In the rows, 128 means zero.
Which row each row swaps with, under one turn or mirror
The rows were stretched afterwards, more along some directions than others.
nibem: [112 113 130 154  94 111 127 102 166 116 149 130 140 126 151 159 149 108
 128 123 129 108 146 150 125 128 130 129  97 114]
nidan: [ 87 108 130 179 112 116 112 131 109 127 144 117 173 136 188 136 133  94
 132 149 111 142 128 145 140 137 129 128 102 141]
Gez: [103 102 122 161 133 128 114 121 119 106 153 115 174 131 178 138 146  99
 141 151 124 124 140 145 136 126 108 102  94 151]
Zav: [ 71  99 114 169 102 110 140 165 119 129 160 107 172 139 158 171 154  84
 130 158 136 161 161 147 137 131 118 101 110 134]
telol: [ 73 136 123 171 122  87 109 147 129 106 145  81 141 124 152 164 139  82
 168 125 126 149 152 169 131 139 102  96 109 147]
seme: [ 84  91 144 174 102 110 146 155 142 139 171 121 165 152 141 142 142 102
 130 130 141 156 138 142 138 125 104 100 114 115]
vutos: [122 111 123 163 105 109 109 126 144 108 132  91 142 129 137 164 175 107
 129 136 158 124 143 160 132 145 127  94 108 120]
dipuv: [114 104 124 145 115 126 110 108 148 104 148 138 164 123 178 182 171  92
 137 160 139 106 131 140 141 118 129 127  96 136]
Vak: [103  90 115 187 101 105 111 117 134  86 146 124 171 112 176 142 129  74
 139 120 139 130 155 170 157 132 123 104  78 145]
Kivo: [115 101 153 171 116 117 133  90 137 116 125 134 138 145 168 154 131  85
 142 136 123 149 161 145 136 142 105 128  96 149]
Guka: [ 91 105 105 182 110 112 115 131 105 104 146  97 164 136 151 153 158  85
 127 145 130 130 146 149 131 123 102  63  95 111]
sina: [107 133 123 159 133 124 158 130 108 104 134 105 176 161 158 141 147 109
 142 139 145 114 129 142 143 139  99 124 109 128]
Pavi: [ 86  96 129 183 101 101 126 137 108 114 153 112 168 153 174 126 134  77
 117 132 111 164 142 132 131 127 104 105 108 127]
bozup: [120 115 130 159 139 122 141 101 126 107 121 120 172 121 168 128 144 108
 149 120 129 125 130 138 141 149  95 129  88 142]
dade: [ 97 110 114 161  99 103 145 110 126 127 148 124 163 114 167 126 185  94
 146 144 122 153 147 154 143 112 111 117  87 119]
danod: [ 91 107 120 165 122 124 134 140 129 126 158 131 151 160 151 181 147 102
  99 149 139 130 147 145 133 132 125  89 115 115]
gogov: [122 125 133 140 117 132 128 110 152 142 146 122 148 109 175 147 177 109
 148 152 136 156 119 154 134 115 123 116 124 115]
Kado: [110 107  95 153 109 110 119 141 116 122 138 110 165 126 149 139 138 115
 115 126 130 124 127 132 122 128 139 100 101 115]
Gezo: [126 110 110 144 122 136 156 115 117 116 139 131 187 130 163 128 151 129
 127 138 128 119 138 119 136 120 110 115 116 106]
gof: [ 78 136 130 195 121 119 118 113 112 128 144 127 164 150 155 117 149 108
 144 132 115 126 146 158 135 112 120 100 112 105]
saf: [108 118 119 141 117 104 118 144 136  94 148 110 146 146 146 194 158  97
 121 146 128 139 147 136 122 124 106  82 114 147]
dogo: [139 102 111 151 108 144 126 108 140 108 151 135 136 107 168 153 177  91
 126 149 132 131 133 117 153 119 109 109 101 126]
tumef: [116  89 122 151 108 133 163 124 133 120 164 134 156 156 160 133 135  92
 132 120 123 142 132 107 144 134  91 129  91 121]
Nazer: [101 126 120 175 111  91  98 119 136 112 143  99 168 112 190 139 153  76
 175 111 103 148 154 157 129 124 126 122 102 133]
boz: [ 83 114 149 162 106 100 132 124 125 139 140 125 155 138 174 120 126 109
 114 148 142 171 151 161 156 127 132 119 131 120]
mafev: [ 80 114 136 178  98 117 139 132 121 123 147 105 188 133 160 138 160  80
 152 144 119 141 141 145 142 115 117 125  85 123]
Nalor: [101 125 135 170 135 120 118  96 133 106 147 109 122 143 166 150 121  86
 141 116 132 146 136 175 150 131  91  82 107 128]
Sez: [ 93 112 122 175 112 108 146 118 132 121 172 109 154 141 193 128 126 108
 117 130 131 168 155 160 150 131 110 108 126 140]
Kubup: [130 129 125 162  99 109  88  98 148 116 145 109 128 124 164 147 146 106
 124 138 108 127 157 142 115 104 125 104 115 112]
Saz: [102 106 147 155 106 122 121 119 134 109 130 113 144 158 165 161 143  86
 116 146 146 116 134 145 118 130 114 101  98 114]
muno: [104 112 146 170 116 141 139 107 121 127 161 130 163 155 189 137 136 101
 138 157 122 141 119 149 141 131  97 110  91 112]
gonoz: [ 94 114  97 167 107 110 119 117 104 132 156 121 155 147 175 168 141  94
 115 146 126 156 143 150 127 108 129 105 117 122]
zas: [108 105 118 176 125 131 123 115 133 118 156 105 170 131 183 125 131 111
 136 138 126 140 141 154 148 153 117 101 125 129]
Muruf: [123 123 124 169 116 146 160 108  93 120 136 107 144 156 164 128 172 104
 137 137 137 129 129 123 128 118 103 122 116  95]
dis: [109 142 122 172 132 120 133 104 128 133 136  96 139 157 136 150 142 112
 154 112 155 111 136 164 128 124 115 129 125 112]
Mut: [111 107 106 141 108 118 115 119 140 105 154 121 130 123 141 175 140 103
 123 141 143 135 154 143 143 128 108  85  86 128]
kamuk: [ 98 117 128 143  95  98 137 131 145 123 149 133 160 140 159 140 137 113
 126 153 123 154 154 152 153 114 118 114 113 135]
vum: [100 117 127 142 123  99 134 123 122 116 145 135 147 113 186 155 148  72
 158 145 112 143 146 134 130 141 107 136  90 162]
kuf: [123 138 100 171 113 118 114 108 111  99 135 106 134 119 156 131 140  87
 152 131 113 141 157 136 136 114 115 117 106 139]
nuvom: [ 99  91 132 150 115 117 144 131 145 126 166 138 156 153 160 163 130 119
  89 144 130 144 129 141 134 129 119  92 108 116]
pez: [ 91 119 134 144 132 108 137 144 122  98 134 111 179 137 165 172 133 103
 122 129 161 134 131 179 136 146 117 114 102 139]
Zapi: [ 92  85 138 163 108 117 124 127 126 116 155 141 124 133 146 140 130 101
 125 124 151 131 142 137 145 136 114 112  79 137]
pitez: [116 137 113 187 140 144 102  91 111 107 117 117 130 140 160 151 125 117
 141 130 123 131 129 155 133 131 113  91 107 128]
gose: [118 117 138 134 124 118 122  98 130 115 122 146 154 146 163 143 153 131
 129 153 156 129 145 152 148 120 130 109 123 112]
tamo: [106 121 119 147 115 103 154 135 114 141 151 101 164 140 180 123 123  99
 131 129 116 164 136 135 129 139 113 132 146 119]
gukeb: [112 110 141 180  95 136 146  94 141 116 146 122 147 135 180 127 126  84
 125 122 116 147 157 153 138 114 106 107  83 123]
liduf: [101 116 127 161 107 110 121 121 125 113 144 103 144 149 160 147 118  86
 142 150 128 117 155 164 151 140 115 130  85 142]
Gada: [ 98 111 124 177 122 114 126 140 132 121 154 100 168 134 159 153 157  83
 154 125 151 104 146 157 144 129 124 121 115 111]
Nedok: [104 110 139 186 103 129 125 137 134 100 138  94 165 121 165 156 152  76
 156 140 139 143 143 148 127 136 107  93  92 136]
dipe: [ 80 102 141 168 122 107 128 129 113 117 149 120 158 134 179 161 135  72
 138 153 125 112 152 143 131 157 107 141  82 155]
fut: [ 86 126 131 180 113  94  98 129 117  96 125  90 160 116 154 159 151  82
 157 143 123 126 150 165 122 134 115 109  87 154]
gava: [ 95 131 133 181 118 123 117 130 116 110 144  80 152 141 175 173 144  72
 121 134 139 143 135 153 129 136 117  96 111 134]
gusa: [110 110 117 153 107 107 112 124 130 106 163  92 155 129 194 166 114  73
 125 153 133 124 142 157 143 133 106 102  93 140]
tene: [124 140 119 126 111 118 162 118 138 114 153 116 141 138 140 165 139 110
 133 116 125 121 137 136 123 112 106 136 112 124]
neno: [ 92  82 134 197 116 136 124 122 118 118 150 104 152 169 172 144 122  82
 113 146 132 137 158 134 137 162 105  99 100 141]
sefol: [103 116 125 155 117 119 123 131 142 130 142 139 171 137 167 136 130 128
 118 133 119 147 130 138 133 141 124 118 127 136]
kened: [ 98 122 137 174 120 107 120 102 127 111 123 107 157 121 161 134 145 100
 159 114 144 138 148 162 144 127 124 129 106 122]
duvo: [108 132 115 162 117  83 123 130 127 107 140  68 156 142 175 167 155 100
 125 105 123 135 146 154 113 139 133 102 140 121]
Rur: [ 70 107 134 172 106  98 105 147 113 128 161 104 140 141 171 160 144  95
 124 167 120 144 141 158 127 133 119  85 103 126]
bolor: [ 92 128 116 171 121 106 138 125 131 147 148 132 132 122 171 132 165 109
 140 130 122 138 146 144 133 131 135 131 122 121]
moze: [115 121 107 164 133 146 131 108  96 123 132 116 153 154 156 147 154 113
 142 158 136  98 126 126 135 130 120 116 117 111]
diso: [ 94 123 115 177  98 103 120 117 121 113 161  95 164 142 153 131 153  95
 137 136 109 137 154 147 129 100 102  89  96  93]
bibef: [114 124 109 147 107 111 156 126 132 104 163 129 148 147 154 145 151 113
 118 119 148 149 141 148 142 105 106 105 109  99]
Zubek: [127 115 126 153 119 121 156 124 140 130 132 112 149 132 152 151 168  93
 137 126 166 137 152 141 137 143 119 136 125 117]
Lovu: [118 114 132 124 125 107 151 134 150 112 144 127 155 133 175 167 154 100
 140 144 135 145 149 131 140 140 118 149 123 148]
Selu: [ 98 121 127 153 116  78 127 141 133 122 145  98 148 127 168 137 141  98
 160 111 127 167 132 146 128 146 109 116 111 142]
rup: [104 108 124 142 104 124 131 122 141 129 160 146 135 145 120 172 137 129
 127 130 149 134 141 141 139 103 114  93 102 119]
Kede: [103 125 117 170 110 126 134 125 129 102 162  95 121 147 158 157 155  82
 120 126 142 149 146 162 145 123 110  92 100 101]
fos: [134  99 118 141 103 127 145 103 128  96 143 123 155 114 178 155 136  80
 155 135 140 128 131 142 158 124 105 141  66 154]
viner: [ 93 128 132 149 116 113 144 112 133 113 154 114 183 143 169 135 152 113
 151 139 123 121 133 150 141 120 106 130 100 123]
Terus: [116 123 132 147  96 116 129 107 163 142 162 130 141 152 151 158 148 120
 130 131 138 142 118 135 117 116 116 107 125  98]
rotir: [103 118  97 165 105 117 121 131 124 109 175 122 152 145 166 149 115  93
 106 125 122 150 132 147 130 132 119 110 115 123]
Feza: [ 83  88 112 152 111  85 140 164 115 134 165 122 164 139 163 162 139  89
 136 148 131 135 133 126 122 147 109 128  97 142]
gare: [ 97 113 138 127 124 107 150 128 135 127 133 134 135 125 141 157 127 110
 142 138 134 136 126 138 128 158 106 144  92 152]
muku: [128 100 108 127 123 123 133 123 141 109 139 142 135 122 148 185 139 113
 120 151 148 125 125 127 129 140 107 108  91 134]
bifav: [103 115 136 155 111  93 133 121 121 104 143  89 139 135 165 176 167  65
 147 122 139 143 145 155 126 128  89 100  98 120]
Manur: [101 112 129 162 125 105 101 109 139 119 152 124 143 107 181 167 158  85
 115 147 113 133 136 150 127 134 110  92  82 122]
ledaf: [ 76  98 116 169 108 106 137 157 128 138 170 107 154 154 154 149 127 105
 125 142 134 145 148 132 120 147 116 104 125 121]

kuf is swapped with bifav
rup is swapped with boz
sefol is swapped with nuvom
ledaf is swapped with viner
tene is swapped with tamo
gukeb is swapped with gogov
danod is swapped with nidan
gare is swapped with Gezo
neno is swapped with dipuv
duvo is swapped with rotir
Saz is swapped with Gez

